rotation steps, each row followed by its count of steps
The counts run from 0 to 309.
9 28 15 -33 20 27 -38 -15 -22 13 -4 21 5 -33 -17 -12 35 1 5 6 17 33 11 44 -13 -21 -30 22 18 20 25 39 12 11 12 0 -7 3 -18 -27 -16 47 -4 2 -10 19 -22 -> 3
21 -2 -11 5 10 23 -21 14 7 9 12 -29 12 -9 -2 -13 4 3 10 23 -48 52 8 8 -4 -26 -50 -12 8 16 -3 33 40 -19 31 -32 -22 7 10 -11 -11 -43 -11 -28 -16 34 -4 -> 94
25 -43 -15 9 4 4 17 -38 14 -5 24 -23 23 -24 20 -7 3 -6 37 -15 -2 10 36 -4 -11 0 -7 -24 -8 7 -26 17 14 26 51 -5 1 43 -7 -45 10 -10 -24 1 0 -12 6 -> 74
17 -23 -4 20 -17 -23 -27 5 -26 21 -15 -34 12 13 -29 -21 -14 10 -5 -24 27 24 0 -37 -13 5 19 23 -4 -8 -4 -17 9 26 -38 7 8 24 -12 0 46 -7 45 22 8 -39 -35 -> 50
-25 -21 26 21 23 18 11 -9 -10 24 -11 7 -44 -18 -20 34 -76 -36 9 -44 9 -19 2 -34 -27 2 12 -10 34 -13 -3 23 -6 21 -40 -10 17 8 -6 -18 -10 4 -6 -6 1 -12 -11 -> 277
-45 8 -1 -16 27 4 11 -3 -5 43 -58 2 1 24 -28 -18 6 6 -6 25 21 -34 -11 -10 -2 27 21 6 -10 -43 -16 -6 -5 -4 -22 -59 -24 7 11 -11 -10 -24 -8 -9 -5 31 7 -> 238
4 -28 -5 -10 -24 -20 8 -8 3 -3 -16 -26 29 3 12 -16 12 31 -26 19 -31 1 30 -36 -21 3 -30 -1 -14 -30 -14 37 35 -14 20 -62 -37 20 -2 -11 20 -11 4 17 0 21 19 -> 61
15 -4 -21 -22 -21 13 13 -23 28 -57 28 1 17 -4 39 27 -12 -7 18 0 10 2 -3 39 -6 24 -7 2 -41 38 -26 -16 -17 -5 31 -4 -25 7 -7 -8 -14 14 -31 34 -2 -7 19 -> 164
16 6 17 -2 -11 6 38 -12 7 6 -32 11 -19 40 -16 32 -49 -32 5 39 20 -31 -22 22 7 -13 -4 -5 -22 20 -15 -10 -23 -17 -11 -43 -23 -13 2 6 -1 -13 -39 -4 0 -13 1 -> 186
-39 -44 -21 7 16 3 -2 -10 9 -40 13 -14 19 -42 12 18 9 29 5 -10 11 13 -20 9 19 24 7 17 -23 14 -32 14 -36 8 -25 -48 9 23 -33 -17 -25 -7 -13 -3 19 12 7 -> 254
4 -6 -7 -35 37 13 19 12 -3 0 5 17 25 -7 21 2 -5 -39 33 -3 -9 -3 35 15 -9 -25 -4 -31 2 3 -21 2 53 -10 60 15 -16 -24 39 -16 6 -4 -17 29 15 31 -5 -> 126
4 -18 -35 15 20 -5 24 1 9 2 13 -12 6 -15 10 17 -28 -6 28 -18 -3 -15 -21 -38 17 -25 11 -66 32 8 3 -6 -28 9 14 40 41 -10 1 -31 -16 -12 -19 -7 19 -3 5 -> 104
-15 7 -14 20 7 -9 -5 -16 -16 49 5 -1 -25 15 -17 -24 21 5 15 -27 36 -22 11 -24 37 26 26 -3 -3 -24 -21 -38 -41 38 -32 12 28 -12 -9 19 0 6 34 9 4 -32 -8 -> 226
-14 1 -51 -8 4 -16 2 -14 9 -31 9 4 31 -15 45 12 -14 11 -10 -48 13 -12 1 -6 -23 8 21 -14 -27 39 2 -2 -22 0 1 47 4 -23 37 -9 -7 15 7 25 30 10 -3 -> 138
5 15 -17 -14 -35 20 -6 15 6 -14 8 -28 -1 22 1 5 -26 -10 -2 32 11 18 -49 27 -2 22 24 17 -39 25 -13 -41 -55 -17 -24 12 -25 24 -7 2 11 -28 -8 17 -17 -10 11 -> 167
19 21 22 17 6 -26 -27 14 -38 33 -18 16 5 1 4 -19 -27 -47 31 -17 21 33 16 8 -12 -23 -8 5 23 -19 14 12 66 22 17 -14 0 15 -30 -17 1 10 2 2 -11 -24 -22 -> 37
8 13 -20 -44 -25 -6 2 -17 23 -43 48 19 -5 -14 16 19 -6 16 21 14 -5 29 -7 44 16 16 8 3 -21 41 -16 -28 -4 9 21 32 -11 28 -21 10 -3 -13 -24 33 -9 -8 33 -> 163
35 -13 -8 -5 -10 -44 -24 -7 -31 17 -4 -19 30 -22 9 -29 42 32 -6 -41 -7 20 41 -33 11 -3 10 14 5 -23 -12 9 18 15 8 24 -6 22 -31 -1 32 25 16 28 11 -21 -13 -> 54
42 80 -6 -28 -7 -13 -12 -4 -8 15 -13 17 7 -7 6 11 18 11 -5 -13 -11 -3 -23 8 31 -1 18 -4 -6 14 25 -19 -48 -6 -19 46 -21 -1 -21 1 -2 36 -21 -8 -14 -19 -6 -> 175
-3 -8 -3 4 -6 -5 6 -2 -31 23 -61 -6 3 24 -20 -20 -38 10 -25 26 19 -22 -25 -35 -29 -16 -7 13 24 -40 24 8 40 -5 -20 -27 -17 -31 -13 1 8 18 21 9 9 -8 -22 -> 31
-27 -22 -24 -6 9 4 7 -15 -25 -10 -16 3 -1 -29 -3 12 6 51 -24 -28 1 -30 -29 -54 13 40 14 -5 17 -30 3 24 -37 5 -62 -3 4 -4 -18 -5 -18 -3 -1 -17 8 -9 -3 -> 259
-16 43 -44 -13 -13 14 1 -2 -29 -6 27 19 27 -10 45 -9 13 -19 4 -18 0 8 -17 -5 -13 32 39 -27 -26 -3 42 2 -8 -12 10 68 -7 -10 9 -14 -6 12 23 -3 1 -3 27 -> 142
16 -15 -19 11 2 -16 14 -40 -4 30 -11 7 2 9 -28 1 -39 14 23 -8 -13 17 24 -36 -26 -14 -3 -16 12 17 7 16 33 33 8 -4 6 19 38 -43 43 -49 2 -6 -1 -28 -11 -> 69
1 -7 8 -13 38 -32 -9 -17 -13 -9 22 11 -26 -56 -32 13 -34 20 24 -35 -12 18 3 -1 -5 -23 9 -6 29 11 -6 35 -30 32 -39 36 43 20 -16 -5 15 0 7 12 12 -7 3 -> 279
22 2 2 26 4 -43 -24 -28 4 36 2 -3 9 8 -11 -2 -28 14 -9 -34 -23 33 19 -34 -26 -26 -25 7 8 42 1 26 34 28 -4 -26 -4 36 27 -26 26 -27 21 -18 -17 1 -20 -> 68
-7 17 15 6 -14 -21 -9 0 -47 17 14 33 2 -1 -6 -14 -32 -26 22 10 0 36 -6 -2 -12 -8 -16 -2 20 -26 17 21 76 31 8 -6 11 11 -42 -8 4 -24 19 -3 -19 -35 15 -> 38
66 31 12 -48 9 20 19 -13 -16 11 -34 24 10 4 4 -6 21 16 11 12 -9 -12 10 28 12 12 -16 9 -21 8 -3 6 15 -20 37 -2 -57 -28 7 13 23 13 -46 15 -18 -20 -24 -> 178
53 -11 16 -18 -14 -2 17 -15 -14 -16 42 11 -13 -4 5 -4 42 8 9 -13 0 18 35 21 49 14 -16 1 -10 14 -44 -11 -18 10 18 3 6 -24 -37 46 7 23 -2 29 9 -39 -8 -> 196
4 50 -14 -37 1 -30 18 -33 36 10 -16 44 -9 9 21 38 -38 -1 16 -12 4 -46 1 -9 -6 1 18 -17 6 24 10 -29 -2 15 10 26 -3 10 26 -9 -16 3 -40 26 -5 9 11 -> 156
-10 -9 40 -18 37 47 -9 29 -18 13 -27 -1 -5 -25 -9 2 -5 -35 6 -10 -8 16 9 31 -12 6 -8 21 5 -25 -23 43 24 -7 -9 -48 -33 21 -12 -27 -15 -1 -31 -6 -13 31 -17 -> 269
7 -21 25 -17 19 24 -16 17 -21 -36 9 -50 4 -42 -7 -10 16 0 5 -13 -8 35 14 38 -27 -20 -6 17 -4 -13 -35 29 -30 -7 -19 4 -1 23 -28 6 11 28 9 24 15 20 -1 -> 287
-22 10 33 -17 17 37 -11 37 -23 20 0 7 -22 -14 -22 0 -19 -29 -8 12 -17 29 -14 6 -6 13 -25 19 12 -15 -3 43 20 -2 -40 -46 -25 20 -24 -2 -11 -31 -2 -22 -24 32 6 -> 270
-18 9 -5 -19 -5 16 -3 50 -5 10 52 11 -10 17 12 -9 -27 -62 23 9 -23 35 5 11 -16 9 -3 -25 0 1 -7 -11 46 -10 17 13 -3 -11 10 15 -12 -45 19 18 -11 26 11 -> 128
-8 -53 6 -4 30 36 -9 20 0 1 -16 -44 0 -3 -35 -7 -2 22 -12 -20 13 -4 -16 -14 -5 48 12 38 -6 -7 -44 -10 -19 2 -51 -27 -5 6 -8 7 12 -17 -1 28 6 0 -43 -> 256
49 60 22 -24 -3 26 -5 14 -9 15 -23 20 -7 16 4 -8 18 -41 15 11 -2 15 -6 52 14 7 -8 7 -18 10 7 -2 2 -26 15 -2 -55 -6 -17 3 0 11 -29 -6 -30 -15 -20 -> 179
-37 36 5 -1 31 -17 -24 9 1 53 -43 2 -17 18 -15 -4 8 -3 -11 -5 16 -27 -8 -9 25 13 4 4 -2 -31 -7 -12 -20 1 -37 -56 -13 22 -15 -8 -43 8 -4 -20 -13 35 1 -> 239
0 -18 6 -6 20 -16 33 -35 2 -5 6 31 -1 16 2 -2 12 -22 23 21 26 -2 40 38 11 -11 -27 -18 -38 2 -48 12 12 6 35 -67 1 -12 -10 -3 -6 0 -8 8 10 4 17 -> 216
-3 52 -10 28 -8 -17 6 2 -32 33 -22 10 -7 39 -14 -11 1 -9 -25 14 9 3 -24 -9 15 -17 -8 3 -20 15 21 5 -41 -17 -46 -24 -8 -44 -4 8 -4 4 29 -48 4 -13 -1 -> 206
12 41 11 -37 -27 -1 34 -6 -18 -6 7 39 -27 10 -1 10 -4 6 6 53 -22 -1 -18 11 26 6 -22 -14 -13 -10 9 5 3 -30 15 -10 -40 -17 -22 25 -5 -26 -36 -4 -29 -15 38 -> 181
34 -2 2 -3 1 7 7 -5 -31 -18 39 4 10 -4 -7 -13 41 -5 24 9 17 37 6 48 29 -11 -6 8 -42 42 -41 -1 -37 4 7 1 -2 -22 -32 20 28 20 3 12 8 -38 -7 -> 197
-9 -37 11 24 -34 -28 -14 25 -9 -1 -1 -24 -10 36 15 0 -49 -32 -5 -9 30 7 0 -32 2 4 13 7 7 -30 -21 -14 8 14 -16 -33 5 32 -46 -2 -19 -13 15 22 4 -22 9 -> 45
-8 24 32 -17 -13 -16 -13 14 -7 -15 31 -25 -52 -11 4 -9 -38 -29 11 5 -10 17 30 8 -12 -20 -26 -7 34 -43 0 1 26 3 15 -2 4 34 -33 18 -28 -14 29 20 -5 18 46 -> 304
-27 -14 1 7 -1 24 15 -6 -49 -26 37 -6 0 -52 10 2 -15 -34 20 2 3 35 -6 8 -21 12 17 -16 2 -27 7 41 -33 2 -13 38 17 19 -49 -16 4 9 7 -21 2 -16 38 -> 284
7 14 3 -22 24 10 -1 -28 -31 -11 2 -6 -13 -20 -21 -11 -25 -3 21 21 -20 38 21 42 -47 -27 -23 3 9 -20 15 35 51 2 29 1 0 -1 9 0 21 -28 26 7 -3 12 14 -> 301
11 23 -1 -1 13 -11 27 -45 -41 38 -6 48 -13 29 -24 -19 16 -1 19 19 7 9 18 21 2 -9 -26 -12 -21 5 -1 14 29 8 10 -18 0 -51 28 7 23 -11 17 -14 -15 -22 -7 -> 211
